In the rows, 128 means zero.
Each path below is one point turned by a fixed rotation once a step. After each direction that follows a path, write how fast that rotation turns it, in degrees each step (0 if it stays still).
Each turn is a multiple of 5 degrees from 10 to 175, or 0.
Each row of a path follows its step; steps can be skipped.
Rotation 1:
step 0: [135 121 134 130 128 125 132 126 125 139 122 130 136 141 133 135 128 139
 134 135 130 122 132 132 140 122 126 123 122 121 127 122 123 130 139 121
 121 136 122 130 128 124 127 132 127]
step 1: [132 129 129 136 119 119 124 129 135 129 134 122 126 115 131 130 127 131
 134 129 134 144 125 125 126 126 131 132 130 122 130 127 130 136 141 130
 128 136 124 130 115 126 138 122 125]
step 2: [135 121 133 116 121 133 114 135 125 127 135 122 122 134 132 131 125 117
 122 131 132 123 133 132 119 123 129 128 132 126 130 134 133 122 133 116
 122 132 127 136 128 135 131 128 123]
step 4: [133 128 126 144 121 132 118 123 129 130 123 142 138 128 126 137 127 117
 135 132 127 128 133 129 130 122 131 124 123 120 128 128 125 128 127 122
 136 137 131 128 127 124 139 132 123]
step 5: [134 132 131 128 137 128 118 126 125 134 123 115 120 121 125 131 128 134
 127 137 133 124 129 121 128 133 137 133 127 121 130 128 112 126 135 124
 132 129 120 141 127 128 134 126 128]
step 8: [133 131 137 123 115 138 122 123 132 119 129 128 127 128 124 130 138 123
 122 133 130 123 125 120 121 128 138 121 130 125 129 130 126 129 122 119
 137 141 127 133 120 124 123 128 134]
step 10: [132 126 130 138 126 128 132 129 118 122 124 139 121 124 123 146 137 132
 128 128 132 134 125 129 131 124 131 128 116 133 127 126 122 134 129 129
 124 131 122 136 130 134 141 129 126]
step 12: [127 125 130 119 120 126 133 132 123 133 128 122 125 138 132 125 138 135
 123 134 132 122 132 132 131 136 125 109 120 128 123 133 126 132 130 119
 133 138 127 125 132 132 130 120 130]
step 17: [133 123 135 128 128 129 125 136 133 143 136 130 117 128 121 126 129 132
 128 135 128 123 130 122 121 120 135 123 125 124 136 125 128 134 143 123
 136 129 132 130 126 120 136 133 132]
Directions:
[130 128 128 128 130 133 124 129 126 127 128 129 127 127 129 127 128 128
 127 128 128 128 128 128 125 128 131 126 130 128 128 127 126 127 131 130
 126 127 129 126 126 128 127 129 130]
120
[129 127 126 128 127 124 127 130 130 126 128 126 129 127 130 126 129 129
 127 128 128 128 129 129 130 130 129 127 127 127 131 129 127 129 130 129
 124 132 129 128 129 125 125 127 129]
60
[130 130 130 127 127 130 132 125 130 126 128 127 128 126 127 128 127 127
 129 126 127 131 128 129 128 128 126 129 129 127 128 126 126 128 127 129
 128 129 126 129 125 127 125 128 130]
145
[128 128 132 131 132 126 127 127 127 129 128 128 125 127 128 126 128 129
 128 129 129 129 126 129 128 129 124 127 128 128 128 129 128 129 129 126
 124 128 125 127 126 127 130 128 127]
70
Rotation 2:
step 0: [131 125 124 130 127 125 130 129 130 125 126 131 129 120 118 134 124 124
 113 123 126 134 133 133 121 138 130 134 123 125 133 137 126 121 132 132
 127 118 125 129 126 118 124 121 134]
step 2: [134 123 127 118 127 129 127 134 127 123 131 131 130 130 136 126 136 133
 127 121 132 140 126 129 116 139 130 135 130 138 137 138 125 131 132 132
 128 127 122 119 131 132 131 128 127]
step 4: [133 122 131 118 134 130 127 125 132 118 137 130 133 131 130 125 125 129
 133 133 133 134 128 130 123 127 137 122 131 120 121 128 124 116 134 140
 123 122 126 119 125 131 124 133 123]
step 8: [129 123 132 136 134 133 131 134 133 130 129 127 131 120 127 136 121 120
 124 123 125 134 132 128 124 135 132 138 121 128 137 132 123 124 127 131
 132 125 116 116 128 123 130 128 138]
step 11: [136 119 125 125 125 133 126 130 125 121 126 124 134 125 133 128 120 124
 121 123 121 128 126 118 120 133 129 130 125 133 125 136 122 125 128 130
 120 128 127 124 127 110 133 118 125]
step 13: [135 126 132 119 130 123 125 129 124 119 137 134 131 127 128 135 130 133
 130 125 129 134 133 128 124 126 128 139 122 125 128 145 132 122 125 134
 136 123 124 124 126 127 138 123 132]
step 15: [124 131 129 122 131 122 132 122 137 119 135 131 137 129 131 119 121 139
 131 123 122 129 125 129 118 130 131 126 133 134 130 132 127 126 134 138
 130 124 122 123 127 133 120 129 138]
step 16: [122 121 134 132 137 128 131 134 127 128 130 127 129 132 132 130 119 135
 124 128 134 130 131 125 119 129 138 134 114 136 132 135 121 127 121 132
 130 130 125 117 123 123 128 124 135]
step 19: [134 130 130 126 126 129 130 133 124 130 125 125 135 133 130 133 133 119
 125 124 132 130 125 130 117 136 133 134 125 132 127 139 118 122 134 132
 126 120 122 125 132 112 128 122 130]
Directions:
[127 128 127 129 124 127 129 129 128 127 128 128 128 127 129 132 129 127
 127 129 129 130 127 128 131 129 128 128 125 129 126 129 129 129 127 129
 129 130 128 125 128 128 127 123 131]
135
[127 128 128 128 130 130 127 127 129 126 127 127 126 126 126 129 129 128
 129 131 130 132 129 128 129 125 126 130 128 127 130 129 129 124 127 126
 127 125 128 129 127 129 127 126 128]
85
[128 132 127 127 131 126 127 127 128 128 131 129 124 128 132 128 128 128
 131 130 128 129 128 128 126 129 129 126 130 128 126 128 130 129 127 131
 129 127 129 127 129 130 127 127 128]
130
[129 129 130 127 127 127 128 126 127 130 128 132 129 127 128 132 127 127
 126 128 129 128 129 129 129 128 129 128 129 122 129 126 128 126 130 130
 130 127 129 127 125 128 128 129 127]
80
[124 128 129 127 129 128 131 130 128 128 129 131 132 125 127 128 127 130
 129 130 129 128 126 128 129 128 131 127 130 126 128 128 129 127 127 127
 125 128 128 127 132 126 128 128 129]
65
[129 128 127 128 129 130 127 130 130 128 128 129 127 128 126 131 128 125
 128 130 128 129 128 129 127 128 126 128 130 127 126 128 127 130 131 128
 124 129 128 125 127 129 131 132 129]
20
[128 125 131 125 130 128 129 125 126 126 128 129 130 128 129 129 130 129
 131 128 127 127 129 128 131 126 127 124 127 129 126 131 129 128 129 129
 127 128 128 128 126 130 131 129 128]
40
Rotation 3:
step 0: [122 132 136 122 139 130 134 137 117 129 120 125 125 133 129 131 130 140
 131 126 128 130 120 128 134 131 139 129 135 120 128 130 127 125 126 132
 127 131 124 131 117 120 132 125 126]
step 1: [122 131 125 125 126 131 124 120 133 137 124 124 132 138 126 123 126 134
 129 132 124 117 131 133 127 129 137 119 134 126 135 129 133 131 143 128
 140 135 127 124 128 120 125 126 130]
step 2: [127 136 129 128 125 138 123 132 127 131 119 121 132 120 130 130 127 126
 121 122 131 131 126 132 128 122 133 129 140 121 126 131 131 132 130 130
 137 133 128 134 134 140 138 134 136]
step 5: [119 136 136 130 134 127 128 133 124 138 129 120 134 130 120 122 126 135
 131 130 125 129 131 116 127 122 133 130 140 134 129 135 121 139 126 131
 126 127 125 123 127 133 132 123 133]
step 8: [126 139 120 129 124 131 115 122 137 130 126 129 131 135 122 125 130 130
 133 133 121 122 123 124 126 119 128 119 135 122 128 126 127 135 124 129
 124 128 123 131 126 130 129 144 136]
step 9: [126 130 133 128 133 134 124 138 122 128 119 133 127 131 125 135 132 115
 125 133 128 142 134 120 129 125 129 127 140 120 131 128 120 123 130 125
 131 131 121 131 119 126 132 134 129]
step 15: [126 122 123 127 130 128 112 133 128 124 122 131 133 120 123 125 126 121
 125 136 126 132 135 122 130 119 134 121 134 136 128 136 134 138 127 125
 124 138 126 130 137 126 130 133 132]
step 16: [120 125 127 117 129 123 135 142 119 121 119 127 126 125 131 132 133 128
 120 125 123 129 120 123 130 133 130 126 131 131 122 132 118 137 124 123
 126 132 129 135 118 124 130 128 132]
step 19: [130 135 124 124 135 134 126 130 131 117 115 123 126 132 128 134 135 128
 123 140 135 124 130 116 129 125 128 122 123 125 126 128 125 133 129 135
 132 125 127 125 128 116 128 122 139]
Directions:
[127 127 129 126 127 129 126 128 125 126 126 127 130 125 126 129 126 129
 128 129 130 128 128 127 129 129 127 129 125 127 126 125 125 125 131 128
 126 129 126 128 127 130 127 127 130]
110
[130 130 126 125 127 128 131 130 127 126 128 128 127 130 128 127 126 126
 131 130 126 128 129 130 129 132 129 131 128 125 126 129 127 128 127 128
 127 128 127 130 130 125 127 126 127]
110
[128 129 129 131 128 127 124 127 129 131 128 127 127 126 128 127 129 127
 132 129 127 129 128 128 130 126 128 130 130 127 125 127 126 130 127 127
 129 127 128 128 131 131 127 128 127]
115
